Each path is a new rotation, seen through one point. The rows after it are directions, each followed by how far the rotation turns it, in deg/step (0 if it stays put).
Each turn is a multiple of 5 degrees from 10 to 175, or 0.

[ 0.06 -3.91 -1.55 -1.96 -6.24  1.95 -1.46 -1.39  0.22 -1.82  4.49 -5.21
  0.42 -0.62 -1.34 -0.50 -0.63  0.98  3.21 -4.43  2.81 -3.98 -0.15  1.39
  1.74  0.11  2.38  0.04  2.16 -2.26 -5.15  3.12 -3.02 -2.07]
[-1.12 -3.42 -1.33 -4.10 -3.06  3.52 -0.01 -1.07  2.52 -1.84  3.63 -3.33
 -0.58 -1.35 -2.15  2.20 -2.15 -2.44  0.07 -4.16  2.70 -5.20 -0.64  2.45
  1.40 -0.50  4.35  0.26  1.38 -1.70 -5.09  4.02 -4.40 -1.40]
[ 2.06 -2.89  1.56 -2.34 -6.55  2.20 -0.57 -0.62  1.32 -2.39  4.62 -2.82
 -0.35 -2.10 -1.65 -0.72  0.23 -1.58  1.46 -4.81  1.42 -3.86 -1.06  5.65
  1.13 -2.07  2.14 -0.83  1.74 -1.71 -5.42  3.89 -3.43 -2.24]
[ 0.09 -3.32 -0.01 -2.07 -4.99  1.93 -0.85  1.02  2.58 -1.86  5.56 -4.40
 -0.11  0.04  0.24 -0.08 -1.25 -1.74  4.24 -3.62  4.29 -4.70  0.98  2.07
  2.80 -0.13  3.13  0.96  1.93 -1.51 -4.53  2.59 -3.71 -0.62]
[-0.38 -5.84  0.56 -4.43 -4.77  2.39 -1.16 -1.05  1.15 -1.37  4.42 -4.95
 -0.54 -1.30 -1.59 -0.25 -1.16 -0.45  0.73 -4.18  2.33 -3.20 -0.90  2.38
 -0.42  0.22  3.84  1.65  1.68 -1.66 -5.28  4.02 -3.66 -0.04]
[-0.01 -2.67 -2.20 -1.83 -5.80  3.22 -1.09 -1.49  0.48 -1.88  4.36 -3.67
  0.51 -0.68 -2.66  1.04 -0.71 -0.41  2.12 -4.73  2.82 -4.35 -1.07  2.97
  2.71 -0.69  1.87 -1.49  1.91 -2.00 -5.29  3.42 -3.22 -3.53]
[ 0.69 -2.61  0.79 -3.37 -3.64  3.42 -0.03  0.39  3.36 -1.60  4.36 -2.53
 -1.32 -1.61 -0.99  1.28 -1.33 -3.45  1.77 -4.23  3.08 -5.17 -0.17  3.96
  1.60 -1.31  3.74  0.40  1.07 -1.25 -4.87  3.46 -4.28 -0.23]
[ 1.45 -4.21  1.68 -2.54 -6.69  1.34 -1.33  0.28  0.69 -1.82  5.06 -4.56
 -0.58 -1.73 -0.66 -1.83  0.36 -0.53  3.04 -4.96  2.07 -3.19 -0.45  3.76
  0.10 -1.13  1.66  0.14  2.67 -1.34 -5.24  3.21 -3.46 -0.79]
[-1.23 -3.98 -1.94 -2.96 -4.52  3.01 -1.11 -0.60  1.65 -1.80  5.05 -4.95
  0.26  0.26 -1.01  0.98 -1.80 -0.79  3.11 -3.96  4.12 -5.00  0.08  0.81
  2.13  0.44  3.60  1.05  2.14 -1.88 -5.10  2.88 -3.69 -1.29]
[ 0.18 -4.28  0.13 -3.92 -4.41  3.43 -0.70 -1.62  1.34 -1.70  3.65 -3.37
 -0.97 -1.90 -2.81  0.99 -1.65 -1.43 -0.80 -4.78  1.56 -3.72 -1.55  3.93
  0.12 -0.72  3.52 -0.16  1.43 -2.17 -5.32  4.14 -3.63 -1.55]
[ 1.35 -1.55 -0.17 -1.35 -6.03  2.53 -0.62 -0.01  1.24 -2.27  4.87 -3.14
  0.26 -1.11 -0.84  0.07 -0.21 -1.85  3.10 -4.94  2.89 -4.78 -0.23  4.32
  3.46 -1.38  2.01 -1.45  1.74 -1.60 -4.67  3.13 -3.43 -3.01]
[ 0.22 -3.95  1.32 -3.37 -4.39  2.11 -0.54  1.40  3.05 -1.39  5.56 -4.01
 -1.12 -1.04 -0.25 -0.11 -0.96 -2.22  2.75 -3.31  3.48 -4.58  0.89  2.32
  0.78 -0.35  4.13  1.92  2.01 -1.02 -4.69  2.82 -4.19  1.29]
[ 0.24 -4.90 -0.21 -2.97 -7.05  1.92 -1.51 -2.12 -0.32 -1.94  4.17 -5.16
 -0.16 -1.09 -1.58 -1.11 -0.30  1.01  1.76 -4.69  1.70 -3.05 -1.25  2.63
  0.22 -0.11  2.44  0.17  2.00 -2.32 -5.31  3.25 -3.44 -2.02]
[-0.97 -2.73 -2.51 -2.81 -3.80  3.45 -0.19 -0.97  2.30 -1.61  4.20 -3.72
  0.05 -0.73 -1.78  2.29 -2.20 -1.58  1.68 -4.67  3.51 -5.58 -0.32  2.21
  2.53  0.03  3.55 -0.64  1.51 -1.77 -5.06  3.39 -4.13 -2.33]
[ 1.74 -3.37  1.63 -3.58 -4.95  2.71 -0.30  0.09  2.17 -1.82  4.42 -2.72
 -1.28 -2.31 -1.70 -0.11 -0.70 -2.45  0.87 -4.60  1.51 -4.02 -1.27  5.38
  0.43 -1.69  3.24  0.25  1.47 -1.25 -5.18  4.33 -4.06 -0.80]
Directions:
[ 0.10 -1.25  0.92  0.03 -0.75 -0.99 -0.50  0.90 -0.20  0.29  0.86 -1.41
  0.06  0.47  1.42 -1.47  0.63  0.89  1.52  0.52  0.44  0.49  0.86 -1.47
 -0.60  0.74  0.08  1.61  0.67  0.02  0.04 -0.56  0.26  1.65]  90
[-0.82  1.26 -1.76  1.26  0.25  0.20  0.09  0.41  0.46 -0.12  0.53 -0.17
  0.79  1.15  0.54  0.94 -0.44 -0.19  1.79  0.21  1.36 -1.11  1.07 -1.24
  2.13  0.41 -0.13 -0.35  0.06  0.00  0.21 -0.84 -0.14 -0.83]  145
